In the rows, zero is written as 128.
The rows of Z fall into 3 groups, which share some directions, and each row is roughly a mix of its group's hidden directions.
Z:
[[119 175  94 142 135 110 152  97 160 123  62 133 132  75]
 [101  89 112 168 186 116  73 150 136 130  85 112 131 106]
 [136 137 142  91  77 147 138 145 134 165 201 162 124 158]
 [ 76 124 148 134  76  86 174 104 138 102 132 127 157  85]
 [124 133 135 160 134 117 157 117 139  81  79  78 116  64]
 [135 159  80 149 138 107 156  76 181 119 109 141 160  89]
 [105  65 156 174 145 116  82 169 128 134 115  99 143 157]
 [122 133 101  95 167 162  69 160  84 119 179 134 121 141]
 [108 129 111 146 143 160  68 156 138 131 179 127 142  63]
 [146 125 146 120 146  97 214  80 140  98 115 147 128 152]
 [141  80 131 135 169  86 163  92 141 130 111 146 140 194]
 [113 101 129 180 181 112 112 124 134  95  74  98 140  87]
 [122 179 135 139  73 128 135 150 139 151  48 115 117 120]
 [ 92 173 138 147  77 131 135 177 140  89 107  89 136  93]
 [131 123  87 146  69 116  96 150 175 160 116  71 127 121]
 [125 182  83 117 130 114 172  81 149  92 130 145 151  84]
 [132 198  91 107 151 124 164  94 136 117  86 161 121  97]
 [ 63 137 102  86  77 108 121 161 137 155 162 137 110 102]
 [156  80 126  91 143 113 149  68 122 175 138 149  84 120]
 [144 159 111  85 102 151 119 151 125 161 180 162 127 188]
 [126 181  91 123 137 167  77 196 132 142 117 120 109 135]
 [106  92 157 190 156 106 119 125 125  84 111 116 188 132]
 [179 173 127  97 106 163 151 134 122 126 171 140 128 190]
 [109 172 124 108  76 144 115 179 130 136 172 148 153 176]
 [117 164  83 123 177 141  98 114 125 139  88 148 110  63]
 [120  77 128 151 175 124  63 156 109 147 100 116 130 168]
 [161 128 101 116 113 108 176  60 166 141 165 153 151 135]
 [140 159  87  94 144 109 149 128 142 157  79 151 103 194]
 [117  96 150 116 104 142 110 185 143 156 199 126 115 166]
 [132  81 132 112  97 116 122 152 129 138 183 108 135 206]
 [112 189  94 117 157 134 127 117 112 106  72 137 113  70]
 [150 157 124 161 146 184  53 156 110 136 125 132 160 134]
 [162 160 105 156 105 155  93 135 144 150  71  86 112  86]
 [148 140 143 104 170 122 185 134 144 144 108 168  93 189]
 [116 152  75 137 123 142  53 162 146 177 110 131 134 118]
 [132  84 171 188 130 133 118 102 140 115 132 112 161  66]
 [157 175 112 120  96 170 127 107 137 118 189 136 144  74]
 [153 122 166 126 119 118 197  88 126  90 168 147 157 159]
 [187 168 121  78 116 162 155 103 113 148 158 155  99 151]
 [158  79 119 129 136 126 128  89 139 121 211 130 164 153]
 [144 160 115  96 154 122 196 111 159 121 160 177 123 162]
 [130  76 116 161 144 110  80 151 137 151  81  90 130 175]
 [ 81 115 148 182 137 113 107 145 125  98  80 103 155  78]
 [179 144 107 146 140 121 157  73 166 139 124 159 170 170]
 [138 179 118  89 161 129 190  94 114  88 136 167 122 129]
 [143 107 138 160 212 146  90 125 103 126  80 132 119 116]
 [125 210 122 118 102 167 123 136 127 128 156 177 159 106]
 [166 150 130 152 154 146 151 120 132  82  79  78 102  85]
 [136 132 109 131  75 162  62 137 126 161 180 122 152 103]
 [ 87 137 164 110 144 136 158 201 126  98 140 119  77 117]
 [150 170 112  80  98 136 163 110 130 137 184 169 134 168]
 [124 113 171  94  83 140 134 172 107 151 174 132 101 179]
 [ 96 161 110  93 102 152 105 143 114 143 157 137  99  51]
 [114  90 189 147 154 118 123 153  84 113  87 124 128 182]
 [122 185 106 107  91 151 146 138 145 108 165 116 114  58]
 [120 134 118 112  69  84 191 104 170 140 135 140 145 161]
 [119 136 113 164 142 132  81 117 117 132  58 107 134  64]
 [129 125  94 154 106  98 158 105 212 135 153 127 165 118]
 [ 89  94  97 127 144  68 166  81 162 113 133 136 143  98]
 [106  43 128 137 154 100  88 137 135 174 132 127 116 151]
 [131 169 137 105  68 144 146 166 132 122 178 132 146 183]
 [146 191  98 110 110 125 155  71 129 141  89 165 136 100]
 [162 157 140 113 172 146 143  71  73 110  97 165 126 121]
 [133 162  65 141 107 110 117  96 178 167  88 137 151 109]
 [162 136  56 137 140 122 107  92 183 172 120 138 145 134]
 [127 112 176 147 133 155  91 122  58 105 106 109 125  78]
 [ 98 134  91 135 117 135  77 194 145 138 111  80 103 101]
 [107 153 147 120  86  96 179 130 143 130 119 167 163 190]
 [129  83 136 127 218 119 119 115  99 121  93 134  95 130]
 [157  67 187 174 142 131 122  89 103 113 126 114 155 120]
 [106 113 175 140 152 159  80 179  70 109 141 134 140 147]
 [121  91 159 183 141 120 121 157 138  92  88  64 131 118]
 [117 140 162 132 164 171  77 150  70 125 145 172 151 136]
 [118 119 143 170 126 113 123 104 116 102  55  91 137  71]
 [133 161 108 125 123 172  78 144 116 139 125 112 100  49]
 [150  61 137 136 156  88 174  69 144 114 133 116 128 137]
 [116 111 153 148 140 139  63 153  89 159 105 157 158 178]
 [122 187 126 130  83 162  96 145 123 145 163 170 177 135]
 [135 125 102 149 156 105 126  72  99  78  75  99 155 109]
 [170 199 125 106 102 155 179 108 126  91 148 135 137 137]
 [120 133  60 115 165 102 122 106 113  63 128  95 153 145]
 [ 65  94 126 160 142  82 117 120 140 110 133 151 192 124]
 [134 129 168 113  48 135 158 123 141 162 181 149 134 135]
 [113 144 131  93 140 161  99 196 114 163 154 150  82 152]
 [155  75 107 158 161 105 102  84 117 107 114  99 167 167]
 [113 176  80 136 105 116 133  91 150 112 107 123 154  58]
 [153 157  99 155 150 163  99 161 150 104 102  72 107  85]
 [108 120 109 117 223 119 111 131 112 134  99 171 114 145]
 [ 89 116 162 115  59 100 154 148 125 129 161 138 153 175]
 [134  63 114 148 147 111 109 136 151 111 181  97 160 176]
 [141 107 187 105 117 164 119 151  85 147 184 149 110 160]
 [152 168 108  82 129 163 105 122 107 173 161 183 120 155]
 [120  70 173 145 159 148  94 176 105 113 169 104 117 138]
 [104 182 161 119 105 156 125 162  91 124  82 134  97  81]
 [165  92 155 105  96 125 161 123 128 142 175 121 119 199]
 [138 161 103  86 118 149 115 135 121 163 179 182 137 179]
 [167 183 121  95 105 179 114 162 118 145 155 141 111 173]
 [158  54 177 142 144 123 122 105 106 146 147 135 139 180]
 [ 83 117 153 140  67  96 153 150 144 102 162 119 173 156]
 [101  98 147 131 122 104 130 160 119 126  63  74  75 115]]
One row of each group comes first, with its name. Which group is each row after those in?
[118 198 139 131  57 127 167 145 149 128  92 136 140 131]	E
[129  57 146 142 125  83 165 108 154 113 157 110 146 173]	J
[161  88 163 120 158 143 113 105  62 106 151 131 137 178]	F

[112  58 141 142 145  83 124 142 130 136  98 106 126 193]	E
[121 220  86  96 105 154 132 152 137 122 133 143 121 109]	J
[110 123 186 148  65 139 112 179  98 115 125  94 139 148]	E
[122 126  87 124 118 113 151 132 197 127 202 137 154 142]	F
[128  98 138 163 159 154  49 155 107 159  98 115 122 107]	F
[120 139 151 146 150 124 133 117  92 100  41 110 108  86]	F
[103 104 143 101 123 124 146 192 135 112 191 114 106 174]	F
[131 138 134 161 177 150  90 134 127 155  64 142 111  75]	F
[144 143 122 109  96 105 210  87 165 107 149 121 118 105]	E
